In the data rows, zero lies at 4.5, halfway between 4 and 5.
Here is a table of points, one per row:
[4 7 5 5 4 4 4 3 3 4 3 5 5 3 5 4 5 4 3 4 2 4 4 5 4 5 3 6 5 4 5 4 4 3 3 5 5
 5 4 4 7 6 3 4 4 3 5 3 5 3 3]
[4 4 3 4 6 4 3 4 5 4 4 4 5 6 4 5 4 5 4 4 7 4 4 4 7 5 4 5 8 4 4 7 4 3 4 3 4
 4 3 4 7 4 3 5 5 4 3 4 5 5 9]
[5 2 4 4 3 4 6 3 4 4 4 5 5 5 5 7 5 5 5 3 5 5 3 3 3 2 6 8 6 4 3 4 3 0 4 4 6
 5 4 6 5 7 5 4 7 7 5 3 4 3 4]
[4 4 6 4 4 4 4 6 5 4 4 4 6 3 5 7 4 4 6 9 4 5 4 3 2 4 3 3 5 4 4 5 9 4 4 4 4
 4 4 6 3 6 5 5 5 2 4 3 4 4 3]
[5 5 9 8 4 5 4 8 4 3 3 4 7 4 4 6 3 6 2 3 8 3 3 4 5 4 1 4 4 5 3 6 4 6 4 7 4
 2 6 2 3 6 5 5 5 6 6 2 5 3 8]
[4 5 6 2 6 6 5 6 5 5 4 3 5 3 4 5 4 4 3 5 8 3 5 4 6 5 9 5 4 5 6 4 3 5 6 3 4
 3 6 4 3 7 3 4 2 4 3 4 2 5 7]
[9 3 4 4 2 9 5 4 9 3 5 5 7 2 5 4 8 8 6 4 4 2 7 4 4 5 4 5 5 4 3 5 6 7 4 9 4
 3 5 9 2 6 5 5 6 3 6 7 9 4 4]
[3 3 3 3 6 5 6 0 4 6 5 4 5 2 4 3 4 4 3 4 4 6 3 2 6 5 4 6 5 4 3 4 3 4 5 5 5
 5 5 4 4 4 3 3 4 4 6 3 0 4 8]
[5 4 4 5 4 4 5 4 1 3 2 3 4 3 8 2 4 6 5 6 5 4 3 4 3 2 5 4 0 9 4 3 4 6 2 2 4
 3 0 5 6 5 5 1 5 7 4 6 4 4 4]
[4 8 4 4 6 8 2 5 9 9 5 5 0 5 0 4 0 3 5 3 5 6 6 1 4 2 4 2 9 2 4 4 2 3 9 9 3
 1 9 5 6 0 5 5 2 3 1 8 5 3 3]
[5 4 5 2 6 0 5 3 4 6 4 5 4 9 4 4 2 0 5 4 4 9 5 5 5 4 5 1 5 9 3 4 4 5 4 4 9
 5 5 4 5 1 6 3 4 4 6 6 5 6 4]
[5 4 4 5 4 3 3 4 7 4 2 7 4 3 6 4 6 5 4 4 1 4 5 3 3 4 3 5 5 3 5 3 3 3 3 5 3
 6 6 6 4 5 7 4 5 2 6 3 5 4 4]
[4 4 4 4 4 2 5 5 4 4 4 3 5 5 2 6 4 4 2 4 4 5 9 4 2 8 2 6 4 4 4 4 6 4 5 5 4
 4 6 5 5 6 4 9 8 4 3 6 4 9 7]
[4 6 4 3 4 5 4 5 4 4 3 4 3 4 5 3 5 3 4 4 4 5 4 5 5 5 3 4 4 4 4 3 7 4 5 3 4
 4 5 2 3 4 2 5 6 4 5 2 6 7 2]
[4 4 4 3 3 4 4 4 3 4 5 4 4 2 5 4 4 4 4 4 4 4 4 4 5 4 4 3 4 4 9 4 7 4 4 4 8
 6 5 3 5 3 4 3 4 3 6 4 7 3 4]
[4 3 3 4 5 4 6 3 5 4 5 4 5 6 6 3 5 5 3 4 6 3 4 4 5 5 3 4 4 5 7 5 4 5 3 5 5
 4 8 4 5 6 4 3 4 5 5 6 5 2 3]
[8 4 3 5 4 3 5 2 6 4 3 7 5 4 7 5 6 4 4 6 5 3 3 5 4 4 6 4 1 8 4 5 4 8 3 4 3
 8 4 5 5 5 4 2 3 9 6 7 3 4 4]
[4 4 4 3 4 4 5 6 6 5 6 3 3 4 4 0 5 3 4 5 4 4 3 7 4 4 2 5 4 3 9 3 8 4 3 3 5
 5 4 4 4 4 9 5 3 5 4 3 6 4 4]
[4 4 3 4 5 6 5 5 4 6 3 4 7 3 5 4 4 4 9 4 4 3 8 4 6 4 4 3 5 4 4 9 3 4 4 4 4
 3 5 4 4 4 5 7 7 4 7 6 3 5 4]
[4 4 2 3 5 5 8 6 4 4 5 5 5 6 4 3 4 6 4 3 5 5 5 9 3 3 4 8 2 6 5 5 4 7 4 4 7
 7 4 5 5 5 7 4 3 4 3 3 5 3 3]
[4 3 4 5 2 4 5 5 3 4 4 5 5 4 6 6 9 5 5 4 5 3 4 6 4 4 4 3 4 5 5 3 4 5 4 6 3
 5 4 5 9 5 6 5 4 3 5 4 4 3 3]
[3 4 5 5 8 5 7 5 5 5 3 5 4 4 4 7 7 4 8 3 5 5 3 3 5 4 2 7 5 3 3 5 4 4 3 3 3
 6 4 2 6 4 6 6 5 3 5 7 4 4 5]
[4 9 2 4 4 4 9 9 4 4 9 2 5 4 3 4 5 7 7 3 9 4 5 5 9 0 4 5 5 4 4 3 4 6 5 3 5
 6 6 3 0 4 3 5 6 4 0 4 6 5 3]
[3 4 5 4 3 4 5 5 3 3 4 5 4 5 4 4 3 8 5 4 4 6 4 6 3 4 4 4 3 6 5 4 3 5 5 3 5
 6 3 4 5 6 4 4 2 4 4 3 6 3 3]
[4 2 6 9 5 2 5 3 3 5 3 8 4 4 6 6 5 3 4 4 4 4 2 4 4 9 4 1 5 4 3 5 4 4 4 4 4
 8 0 9 6 8 4 2 6 8 6 5 5 4 4]
[4 7 4 5 6 4 6 5 4 5 5 3 2 4 5 5 5 5 5 4 4 4 5 5 5 6 4 4 5 4 4 3 5 5 5 4 6
 4 5 3 5 4 4 5 4 3 3 4 5 4 6]
[6 6 4 3 4 4 6 3 2 3 4 9 3 5 4 4 4 6 4 4 4 3 9 6 3 5 5 7 5 3 7 4 4 6 7 6 5
 4 4 3 4 3 8 4 7 5 5 6 6 4 4]
[6 3 3 4 5 4 4 5 5 5 4 5 5 4 5 4 4 6 3 6 3 4 2 3 3 4 4 6 4 4 6 4 3 9 4 4 8
 5 6 4 9 4 5 3 5 4 4 4 4 4 3]
[3 4 4 5 3 4 4 4 3 5 4 5 4 5 5 8 5 4 3 4 6 5 3 5 3 5 4 5 5 3 4 3 3 5 4 5 4
 6 3 4 5 3 5 9 6 5 4 5 7 3 4]
[3 6 5 4 4 4 1 4 6 3 5 3 3 5 3 4 3 2 7 6 3 6 4 3 6 6 5 5 5 3 4 4 5 3 5 3 4
 3 5 6 4 4 4 4 6 4 6 3 5 4 5]
[3 5 9 5 4 5 5 5 7 3 5 3 4 4 3 6 6 3 5 5 4 4 4 4 2 5 4 5 5 6 5 6 3 6 4 9 4
 4 4 8 4 4 2 5 9 5 2 6 3 3 7]
[9 3 4 5 3 6 5 4 4 3 4 9 4 6 4 4 4 3 3 4 3 5 3 3 4 7 3 3 4 5 3 4 5 5 4 3 5
 6 3 3 3 3 7 3 5 5 3 8 3 3 4]
[5 5 5 5 7 6 4 5 3 7 7 4 4 4 3 2 6 4 4 9 4 5 4 4 4 4 4 4 4 5 4 4 0 3 5 4 4
 4 6 4 3 1 4 5 4 5 5 8 6 4 5]
[4 4 4 5 6 4 0 5 4 3 4 5 1 3 3 5 4 4 5 4 5 4 7 3 8 6 4 7 9 3 4 5 4 3 3 4 5
 3 6 5 5 3 2 6 3 4 4 4 3 5 4]
[3 5 6 4 4 3 2 5 5 3 4 3 5 4 5 4 3 6 4 4 3 7 6 4 4 4 4 3 5 3 3 3 6 5 9 7 4
 4 5 5 5 3 8 4 1 4 3 6 4 3 3]
[4 4 3 4 9 6 4 4 4 3 5 4 5 7 4 6 5 5 4 4 3 3 5 6 5 3 5 3 4 6 4 5 4 3 6 5 9
 3 4 4 3 5 5 4 4 4 6 5 4 9 4]
[3 4 8 4 1 4 3 2 5 4 3 4 2 5 5 5 4 5 3 6 3 4 5 6 6 4 4 5 5 2 3 5 6 4 5 3 4
 4 5 5 4 6 1 3 5 2 6 5 4 8 5]
[6 3 6 8 4 3 4 4 4 5 4 7 7 5 4 3 4 4 3 3 3 6 3 5 3 3 9 3 5 7 5 4 7 4 4 5 5
 3 4 3 4 5 3 5 4 4 6 5 4 4 3]
[4 7 4 4 3 6 5 8 7 4 9 4 9 4 5 1 5 8 9 7 9 2 3 9 6 5 4 7 4 3 4 0 5 4 3 5 2
 4 3 3 3 5 5 7 5 4 4 4 5 6 4]
[3 4 3 3 3 4 4 4 3 3 4 4 5 9 6 3 5 4 3 4 7 4 3 3 5 5 4 4 6 4 3 6 6 4 4 4 3
 4 3 5 5 2 3 4 2 5 6 4 4 5 5]
[8 4 4 7 4 5 4 4 3 9 6 6 7 7 5 5 4 4 4 3 5 9 5 5 4 4 4 5 4 5 9 4 8 4 3 5 3
 4 5 6 4 4 3 4 3 7 4 4 4 4 4]
[4 5 7 3 3 4 4 4 5 4 4 5 6 3 5 4 4 5 4 5 3 3 4 4 5 5 5 3 4 3 3 6 6 3 4 4 4
 3 3 4 3 6 2 4 4 5 3 2 4 5 5]
[2 3 5 2 6 5 2 4 4 3 7 0 3 6 2 4 4 5 2 1 4 4 8 3 4 5 7 4 6 5 1 9 4 4 3 4 0
 7 5 4 5 7 5 6 8 5 4 4 3 5 5]
[5 6 5 9 2 5 5 4 5 6 3 4 4 4 6 4 4 5 5 8 5 4 5 4 4 4 9 5 3 4 7 5 3 5 3 4 6
 7 4 3 4 4 7 3 2 7 5 2 4 4 4]
[4 5 4 4 5 4 4 6 4 5 5 4 4 4 5 4 4 5 4 4 4 3 5 4 4 5 3 9 4 6 3 3 4 5 8 4 6
 5 4 3 4 6 3 5 4 3 4 3 4 4 5]
[4 4 3 3 3 4 5 4 6 3 4 4 5 5 6 9 7 4 6 4 4 4 3 4 6 4 4 3 3 4 5 7 3 4 4 3 3
 4 5 8 8 3 3 4 3 4 6 4 4 4 5]
[4 4 4 5 5 4 6 4 3 4 7 3 4 4 4 9 3 4 6 4 3 4 4 7 4 4 4 3 5 4 6 5 3 4 4 7 5
 3 5 3 3 4 4 3 4 3 5 4 4 8 3]
These points spread out most along one direction. How far along it is each point below, from 0 to 99? The average is 50, and the first point in the table lies past the average. One standard deviation of the points above along it is 16.
[5 4 4 5 4 3 3 4 7 4 2 7 4 3 6 4 6 5 4 4 1 4 5 3 3 4 3 5 5 3 5 3 3 3 3 5 3
 6 6 6 4 5 7 4 5 2 6 3 5 4 4] : 56
[4 7 4 4 3 6 5 8 7 4 9 4 9 4 5 1 5 8 9 7 9 2 3 9 6 5 4 7 4 3 4 0 5 4 3 5 2
 4 3 3 3 5 5 7 5 4 4 4 5 6 4] : 39
[3 4 3 3 3 4 4 4 3 3 4 4 5 9 6 3 5 4 3 4 7 4 3 3 5 5 4 4 6 4 3 6 6 4 4 4 3
 4 3 5 5 2 3 4 2 5 6 4 4 5 5] : 53
[4 4 4 5 5 4 6 4 3 4 7 3 4 4 4 9 3 4 6 4 3 4 4 7 4 4 4 3 5 4 6 5 3 4 4 7 5
 3 5 3 3 4 4 3 4 3 5 4 4 8 3] : 43
[5 4 4 5 4 4 5 4 1 3 2 3 4 3 8 2 4 6 5 6 5 4 3 4 3 2 5 4 0 9 4 3 4 6 2 2 4
 3 0 5 6 5 5 1 5 7 4 6 4 4 4] : 85
[3 4 4 5 3 4 4 4 3 5 4 5 4 5 5 8 5 4 3 4 6 5 3 5 3 5 4 5 5 3 4 3 3 5 4 5 4
 6 3 4 5 3 5 9 6 5 4 5 7 3 4] : 52
[4 3 3 4 5 4 6 3 5 4 5 4 5 6 6 3 5 5 3 4 6 3 4 4 5 5 3 4 4 5 7 5 4 5 3 5 5
 4 8 4 5 6 4 3 4 5 5 6 5 2 3] : 57
[4 7 5 5 4 4 4 3 3 4 3 5 5 3 5 4 5 4 3 4 2 4 4 5 4 5 3 6 5 4 5 4 4 3 3 5 5
 5 4 4 7 6 3 4 4 3 5 3 5 3 3] : 57
[8 4 3 5 4 3 5 2 6 4 3 7 5 4 7 5 6 4 4 6 5 3 3 5 4 4 6 4 1 8 4 5 4 8 3 4 3
 8 4 5 5 5 4 2 3 9 6 7 3 4 4] : 87
[3 5 6 4 4 3 2 5 5 3 4 3 5 4 5 4 3 6 4 4 3 7 6 4 4 4 4 3 5 3 3 3 6 5 9 7 4
 4 5 5 5 3 8 4 1 4 3 6 4 3 3] : 39
[8 4 4 7 4 5 4 4 3 9 6 6 7 7 5 5 4 4 4 3 5 9 5 5 4 4 4 5 4 5 9 4 8 4 3 5 3
 4 5 6 4 4 3 4 3 7 4 4 4 4 4] : 60
[4 3 4 5 2 4 5 5 3 4 4 5 5 4 6 6 9 5 5 4 5 3 4 6 4 4 4 3 4 5 5 3 4 5 4 6 3
 5 4 5 9 5 6 5 4 3 5 4 4 3 3] : 65
